Named moves (each a turn or a mirror), then the moves between two rows, first move first; the first pair answered
J_864:
[  1  12   4 -12 -20 -11 -30 -11]  ->  [-28   8 -21  -9  14  19   0  13]
[ -4  -9  38  24 -49 -37 -19 -51]  ->  [-61 -19 -17  31  19  23  48   3]
[-19  14  -7 -24  35 -16  18 -17]  ->  [ -5  20   7 -23  17 -32   2 -30]
J_93:
[-48 -31  -4  47  27 -14  -1   3]  ->  [-22 -31  -2  26  44  -7  10 -46]
[-10 -34  -6  31  -9  36   2  10]  ->  [  4 -37  -7  21   0  42   7 -14]
[ 14 -21   2 -27 -12 -31 -18 -16]  ->  [ -1 -16   0 -15 -23 -37 -25  12]
J_389:
[ 24  -5  24  22 -65   4 -46  49]  ->  [ 26  -1  60  51 -56   0 -12  20]
[-13  -2  12  40 -29  16 -19  55]  ->  [ -9   4  35  61 -18   7  13  24]
[  4  -2   4  -1 -19   2  13  -3]  ->  [  3   0   3  -4 -15  -2  17  -8]
J_414:
[  2 -10  -6  -9  -2 -18  -4 -48]  ->  [ 21 -14 -15 -20  -2   8  -5 -44]
[ 50  31 -27 -55 -20  12  -8  49]  ->  [ -4  55 -11 -39  -9 -59  -3  47]
[  7  12 -23  -8  19  11  20   2]  ->  [ -5  17 -15  -3  21 -10  20  -1]
Pairs:
Between the rows of a pair lie 2 to 3 moves.
[-44   4  25  44 -27 -54 -28  15]  ->  [ 12   1  -2 -41  13 -40 -24 -73]
J_93 J_389
[ 40 -20  -5 -14  15  25  -3 -50]  ->  [ 46 -20   4 -16   6  14 -14 -52]
J_93 J_864 J_93
[ -1  -6 -30 -34   2  18 -18  41]  ->  [-36  -2  -9  -3  -6 -19 -21  49]
J_414 J_389
[ 37  37  18  -8 -18   5  19 -33]  ->  [ -2  48   1   0 -41 -14  -8  30]
J_389 J_93
[-58  22 -52 -46  37 -31  -2  30]  ->  [-79  -7 -41 -10  60  -5  27   2]
J_864 J_414 J_864
[-36 -20 -40 -10   8  31  17  58]  ->  [ 52 -21   5 -44 -20  -3 -14 -50]
J_93 J_864
[  6  25  -2  -9 -43 -26 -34  36]  ->  [ 39  33 -10 -48 -12 -24 -17 -18]
J_93 J_414
[16 18  9 -4 -9 12 12 52]  ->  [ 29  12  -1 -21  14  25  29  22]
J_864 J_93 J_864
[ 34 -23 -21 -27  43  89  34 -28]  ->  [ 18  -8  -4 -28  64  44  48 -68]
J_93 J_414 J_93
[-20   9 -14 -20  31   0  19  -9]  ->  [-36  15  -9  -4   8 -12   0  27]
J_864 J_93 J_864
[ 16 -14  37  18  -3  -2  30 -38]  ->  [  9  -4 -22 -55   6 -16 -19  -8]
J_389 J_389 J_389
[ 32  12  11  13 -56 -16 -78  32]  ->  [ 39  -6 -41 -26  51  67  17 -24]
J_864 J_93
[-10  14 -12  -6 -17 -43 -29  -9]  ->  [-14   9 -37 -17  28  -7  12 -25]
J_864 J_93
[-29 -60 -47 -13  24  61 -20  42]  ->  [-68 -49 -23  28  16  30  -8  63]
J_414 J_389
[  6  39 -24 -26  30 -16  40  22]  ->  [  9  39  18   5 -19 -62   1  17]
J_864 J_414 J_93
[ 65 -43  31   7  -4 -11 -39 -44]  ->  [ 19 -15  61  48  -1 -53  -9 -24]
J_93 J_389 J_389
[-30  11  39  23  16 -71  16 -55]  ->  [-70   6  17  41  38 -48  38  -6]
J_93 J_864
[ 18 -43  -1   5 -56  20 -65  23]  ->  [  1 -55 -39 -11  10  74 -11  12]
J_93 J_864
[ 12 -59  -5  44  -3  21  -9  15]  ->  [ -9 -50   4  62  -1   2  -3  21]
J_93 J_389 J_93
[ 59  34  28  14 -45   9   3  12]  ->  [30 40 -2 -8 28 24 63 -7]
J_864 J_414 J_93
[ 51   6  12 -15 -25  16 -31  -6]  ->  [ 34  10  33  19 -39  15 -20  12]
J_93 J_389
[-26   9  47  55  29 -17  52 -34]  ->  [  6  -6  63  73 -40   8   1  12]
J_414 J_93 J_864
[  2  -6  -8 -18 -38 -41 -62 -12]  ->  [-19 -18 -58 -33  44  26   9 -19]
J_864 J_93
[ 21 -15  18  -5   1 -43  -1 -17]  ->  [ 31 -22   5 -18  -3 -30 -11 -17]
J_389 J_414
[-15 -26  68  60 -25   1  66  22]  ->  [  4 -31  63  41   2  19  89 -16]
J_864 J_93 J_864
[ 58  12  45   3 -19  -8  19 -16]  ->  [ 40   4  19   1  25  25  56 -11]
J_93 J_864 J_93
[-56  -3  10  50 -10  -5  29  53]  ->  [ 11  -1 -21 -43  43   5  39 -59]
J_93 J_389
[ 23   1   6 -39  39   5 -11 -53]  ->  [ 19 -18 -15 -43  10  28 -51  -5]
J_389 J_389
[ -3   2  35  41 -22 -13  -1  27]  ->  [ 14   8  44  23   2 -22  27 -25]
J_389 J_93
[  3 -70 -16  17  -5  81 -16  24]  ->  [ -6 -63  17  56  -3  69  13  15]
J_389 J_93
[-15 -33   9  12  83  17  66 -30]  ->  [-22 -54  26  46  64  22  58 -22]
J_93 J_414 J_93
[ 29  14 -28 -59 -13  -1 -45  -8]  ->  [ 12  -7  25  37 -55  23 -29  29]
J_93 J_389 J_389
[ 44  20  29  10 -16  -6  35 -24]  ->  [ 33  20  18   8   7  12  54 -23]
J_93 J_864 J_93
